(in the rows, 128 means zero)
Each row of A is roughly a mix of the hidden directions of one of 4 groups.
A:
[[141 131 130 125 119 118 187 117 107 152]
 [115 117 130 124 155 124 112  99 182 125]
 [ 84 146 144 117 152 126 127 170 121 120]
 [112  87 104 141 143 149 121 130  96 151]
 [120  97  95 131 124 149 129 128  79 121]
 [108 159 120 127 131 138 161 150 166 151]
 [143 153 148 117 120 154 175 116 151 131]
 [151 120 143 153 109  92 109 130 108  93]
 [101 119 103 165 134 101 114 150 100 133]
 [114 170 153 130 122 137 157 160 151 129]
 [140 113 113 122 150 100 104 108 172 112]
 [154 154 160 130  94 105 156 129 114 123]
 [160 143 121 101  93 109 152 100 136 124]
 [128 161 147 101  87 129 156 116 115 119]
 [141 120 150 144 140  99 124 117 182 132]
 [138 111 135 130 102 119 120  72 103 133]
 [117 167 138 116 125 127 157 148 172 129]
 [145 113 131 119 130 123 118 105 179  94]
 [101 142 134 134 130 174 156 148 155 132]
 [127 154 139 111 145  79 133 162 135 127]
 [123 100 122 135 145 150 162  94 138 159]
 [118 111 128  89 153 107 136 123 166 150]
 [ 85 103 120 131 164 147 131 153 133 142]
 [105 138 141 104 132  84 145  98 150 126]
 [138 141 145 126 120  93 130 106 179 123]
 [119 151 122 117 149 103 141 170 163 123]
 [128 151 120 116 147 127 149 119 186 136]
 [112 101  80 114 152 129 140 126 155 116]
 [125  95 116 144 119 146  93 115 104  94]
 [156 125 133 130 101 132 140 120  83 164]
 [ 95 103 102 157 132  94 116 150 135 132]
 [115 154 166 117 141 143 140 167 138 150]
 [114 163 141 159  97 152 124 120 148 105]
 [115 130 132 127 102 126  77 104 152 108]
 [120 116 100  94 160 148 130 103 136 156]
 [134 164 159 139 106 150 148 127 161 143]
 [147 103 130 143 115 117  85 101 118  99]
 [132 123 115 105 158  89 121 101 159 140]
 [ 97 100  83 141 129 129 106 144 121 110]
 [164 105 134 128 118 138 101  88 102 124]
 [110 160 151 124 138  80 128 153 132 122]
 [156 106 128 143  99 161 115 100 104 134]
 [115 132 108 116 165 109 108 148 169 119]
 [118 101  90 129 134 114 106  84 140 126]
 [128 136 128 120 143  78 100 131 162 113]
 [141 111 119 140  99 120 109 105  80 113]
 [120 101 103 168 145 117  96 145 113 119]
 [159 132 106 155  94 144 106 142 108 110]
 [143 106 128 119 122 164 142 115  79 139]
 [106 165 131 153 149 151 134 142 160 110]
 [ 96 154 146 131 120 150 148 166 106 142]
 [124 136 137 124 158  93 115 143 175 117]
 [161  95 115 128 108 128 105 101 100 112]
 [115  92 107 125 170 133 122 119  96 143]
 [100 113 105 122 170 140  99 154 131 123]
 [136 123 140 123  98 121 140  77  95 133]
 [139 116 107  93 168  96 132 123 124 147]
 [106 142 115 138 154 117 136 132 184 134]
 [111 116 118 156 107 149  89 124 108  97]
 [153 130 163  97 120 119 120 108  92 145]
 [155 158 145 130  98 105 116 124 162 109]
 [150 124 136 109 149  70 120 122 142 135]
 [ 80 132 141 152 155 125 125 149  99 133]
 [111 109 115 134 155 175 136 151 105 139]
 [108 114 128 125 109 156 131 113  73 134]
 [165 149 159 105 121  95 140 126 107 128]
 [134 129 153 148  92 155 125 124  84 122]
 [ 94 119 112 126 167 102 106 144 151 139]
 [149 149 151 134  98 103 112  88 115 133]
 [ 97 102 113 133 135 178 134 127 112 145]
 [115  98  83 134 130  94 134 148 111 121]
 [155 126 134 135 110  86 127  92 157 134]
 [156 151 152 127 113  90 109 117 151 106]
 [172 100 126 111 132 117 132  95 104 142]
 [153 142 144 130  90 104 157  97 138 135]
 [125 140 153 144 118 148 113 106 157  84]
 [141 118 125  90 133 114 150 155  88 111]
 [135 143 143 145  81 149 153 108 120 106]
 [127 139 114 151  91 164 153 118 100 128]
 [151 139 131 103  86 106 128 123  94 110]
 [131 158 138 152 104 131 138 142  78 129]
 [118 112 131 146 127 175 159 126 151 152]
 [ 96 130  96 138 145 120 149 164 143 105]
 [111 104  99 125 162 161 132 139 101 142]
 [136 154 141 153  83 120 145 138 107 152]
 [134 116 144 146 100 154 128 112  78 120]
 [121 141 106 137 112 132 178 150 143 157]
 [117 134 123 129 173 144 110 139 173 118]
 [146 153 110 116 122  95 106 161 106 108]
 [138 166 167 159 104 142 142 136 125 130]
 [160 109 134 118 106 132 117  91  89 128]
 [101  88 107 114 126 115 142  98 155 140]
 [114  93 106 130 164 142 116 133  93 141]
 [119  93  77 130 138 142 121 115 117 106]
 [139 114 124  95 165 105 113 118  99 151]
 [147 144 136 130 105  74 130 124 157 126]
 [137 124 121 134 136 122  98  98 175 100]
 [131 113 110 115 129 134 153 137  74 154]
 [106 142 151 124 140 180 151 108 130 131]
 [135 124 142 137  86 155 144 109  89 126]
 [121 131 116  95 158 134 155 144 109 166]
 [108  84 102 161 102 124 119 121 124 119]
 [172 144 116 118 120  89 108 151 135 120]
 [123 151 134 156  91 162 142 136 151 145]
 [125 149 138 117  96 106 172 103 144 123]
 [124  98  92 119 133 143 145 134  82 139]
 [127  90  88 123 157 101 117 126 117 115]
 [143 145 154 130 130  96 124 122 179 116]
 [184 121 132  97 114 118 140 114 115 121]
 [100 107 113 125 166 129  91 130 155 124]
 [111 126 106 151 163 119 109 123 164 100]
 [144 157 167 130 123 117 119 120 174 137]
 [ 80 145 119 135 105 159 152 120 136 119]
 [146 146 139 137 123 115 132 135 191 124]
 [158 107 117 125 108 111 116 110  82 111]
 [ 88 143 123 160 148 114 137 165 126 117]
 [ 90 151 133 134 123 165 155 157 116 125]
 [111 135 151 158  93 166 121 146 116 120]
 [171 127 119 123 136  75 122 118 132 119]
 [125 119 101  92 137 104 134 140 153 166]
 [ 96 160 122 157 123 145 146 155 155 127]
 [179 120 144 139 130 107 124 104  97 128]
 [ 87 130 125 127 107 145 169 126 141 156]
 [124 124 123 103 125  91 153  96 164 125]
 [114 109 126 131 146  88  96 143 150  99]
 [115 118 134 160  98 166 109 128 119  97]
 [128 145 122 119 166  89 115 154 157 130]
 [136 104 103 135 103 131 125 132  81  99]
 [136 143 126 109 172  99 115 133 164 119]
 [125  91 107 134 120 131  99 111  84 120]
 [148 147 161 123  83 136 152 130 107 128]
 [124 122 108 138 153  87  94 129 159 134]
 [137 116 114 115 166  81 109 144 142 132]
 [114 112 111 128 153 148 119 162  83 131]
 [141 148 141 174 112 107 129 145  99 108]
 [148 124 122 116 124 148 124 107  70 143]
 [177 134 140 144  94 127 142  99 126 134]
 [136 134 142 130 119  88 115 105 176 122]
 [ 94 126 113 111 137 167 128 136  87 124]
 [156 150 145 134 103  83 110 129 107 120]
 [130 139 151 133  83 131 158 122  92 135]
 [ 98 171 159 132 121 127 141 160 133 133]
 [143 130 123  78 136 103 142 122 121 165]
 [136 131 141 139  76 153 136 116  94 131]
 [100 129 122 116 175 137 114 150 159 117]
 [158 123 144 113 134 129 103 155  85 148]
 [120 169 151 137 130 154 138 170 138 137]
 [139 101 115 127 140  92  87 111 125 104]
 [147 154 139 137 114 154 134  88 162 118]
 [138 109 131 104  98 146 120 102  83 126]
 [130 146 157 155  97 131 145 111 102  98]
 [155 113 139 153  92 131 110 125  97 100]
 [126 148 150 142  82 157 157 127 130 119]
 [149  95 112 136 115 179 124 108 132 128]
 [103 162 135 136 112 150 160 154 149 144]
 [109 112 128 155 112 130  95 131 115  81]]

Each list below has one row that fits no group; the rest each fit one group, if only roughly. Name that row.
  * q_840: [131 143 119 119 134  93  88 167 114 138]
  * q_800: [164 145 132 128  79 121 142 119 105 114]
  * q_807: [113 104  96 134 163 145  97 151 137 132]
  * q_981: [124  97 106  97 152 107 120 120 112 163]
  * q_463: [142 122 132 119 120 117 119 122  63 142]
  * q_612: [ 99  91 119 158 123 141 116 104  98 124]
  * q_85: [160 107 145 133 118 115  88 104 100 122]
  * q_332: [142 129 135 113 127 155 124 131  74 159]
  * q_99: [135 169 156 125 109 120 145 163 151 130]
  * q_72: [116 150 150 112 159  87 125 148 153 121]
  * q_320: [137 125 114 131 111 170 140 131  77 133]
  * q_6: [116  91 110 110 157 146 109 104 141 152]
  * q_245: [129  96  97 125 151 142 120 123  84 146]
 : q_840
  * q_526: [151 133 125 104  97 134 167 130  91 131]
  * q_78: [119 134 126 154 158 115  99 153 156  98]
  * q_32: [166 113 132 116 117 106 114 125  80 119]
  * q_342: [ 84 100  91 121 136 148 121 142 124 117]
  * q_258: [150 152 162 113  95 126 142 123  93 123]
  * q_109: [100 114 117 152 106 170 143  98 130 124]
  * q_704: [115 159 147 124 118 172 161 129 110 137]
  * q_927: [108 100 130 113 160 126  96 148  97 112]
  * q_319: [168 104 141 124 113 115 126  98  91 121]
  * q_321: [129  97 108 152 115 150 104 111  88 123]
  * q_540: [133 139 125 120  92 112 174 113 102 144]
  * q_929: [120 157 145 122 145 112 121 152 173 103]
 : q_526
  * q_416: [140 102  92 125 136 141 119 131  77 123]
  * q_952: [ 97 122 108 143 134 127 104 179 142 123]
  * q_91: [ 80 137 113 131 149 109 127 164 134 115]
  * q_782: [128 148 172 132 111 148 153 119  93 139]
  * q_699: [102  93  88 131 157 124 112 115 142 138]
  * q_302: [163 153 150 117 116 117 167 100 126 136]
  * q_153: [149 135 158 135  86 115 122  88 132 121]
  * q_527: [130 123 142 109 101 166 147  98  98 137]
  * q_798: [135 128 128 128 106 155 173 125  89 141]
  * q_796: [157 146 160 142 119 125 103 159 110 103]
  * q_413: [125  89  98 110 158 137 113 103 148 138]
  * q_118: [ 99  95  92 123 158 143 132 120 119 151]
 : q_416
  * q_38: [138  84  79 132 133 132 119 110 120 117]
  * q_827: [148 115 136  89 123  93 134 115  97 151]
  * q_619: [170 137 162 107 153 109 141 137 128 148]
  * q_114: [141 143 141 123  93 102 102 127  92 105]
  * q_266: [163 115 116 136  90 143 123 103 105 104]
  * q_852: [117  92 111 120 123 148 129 107  80 119]
  * q_5: [136 113 122 134 158 101  94 123 159  97]
  * q_701: [123 100 117 134 143  96  92 114  91 129]
  * q_88: [135 117 109 144 114 110 101 124 121  74]
  * q_403: [130 126 137 128 150  94 119 106 180 127]
 : q_88
  * q_339: [ 88 131 106 136 135 167 146 155 146 132]
  * q_596: [129 140 123  82 141 103 157 147 125 154]
  * q_984: [ 93 102 103 136 138 162 132  97 141 134]
  * q_353: [142 112 101 152 146 116  87 124 136  96]
  * q_358: [132 162 151 139  93 154 152 155 123 133]
  * q_993: [140 113 133  97 125  72 138 111 140 130]
  * q_192: [128 146 134  84 156 124 146 127 146 163]
  * q_930: [ 90 129 114 120 166 123 133 142 163 149]
  * q_150: [134 144 169 126 107 130 132 118  79 135]
  * q_424: [139 151 165 151  88 152 139 122 130 141]
 : q_596
  * q_376: [125 158 142 152 101 161 148 116 159 130]
  * q_34: [136 121 110 143 120 137 119  99 167  85]
  * q_743: [149  86  92 119 125 118 114 103 109 117]
  * q_525: [ 93  93 107 131 157 123 121 120 150 155]
  * q_876: [143 124 134  99 141  75 133 116 156 126]
  * q_323: [122 127 101 131 155  82 113 142 160 122]
  * q_985: [144 120 132 149  98 151 117  94 102  98]
  * q_227: [ 82 157 122 105 151 132 151 140 145 137]
  * q_105: [138  91  97 132 145 121  95 105 104 121]
  * q_513: [116 166 165 132 121 131 153 162 113 122]
 : q_227
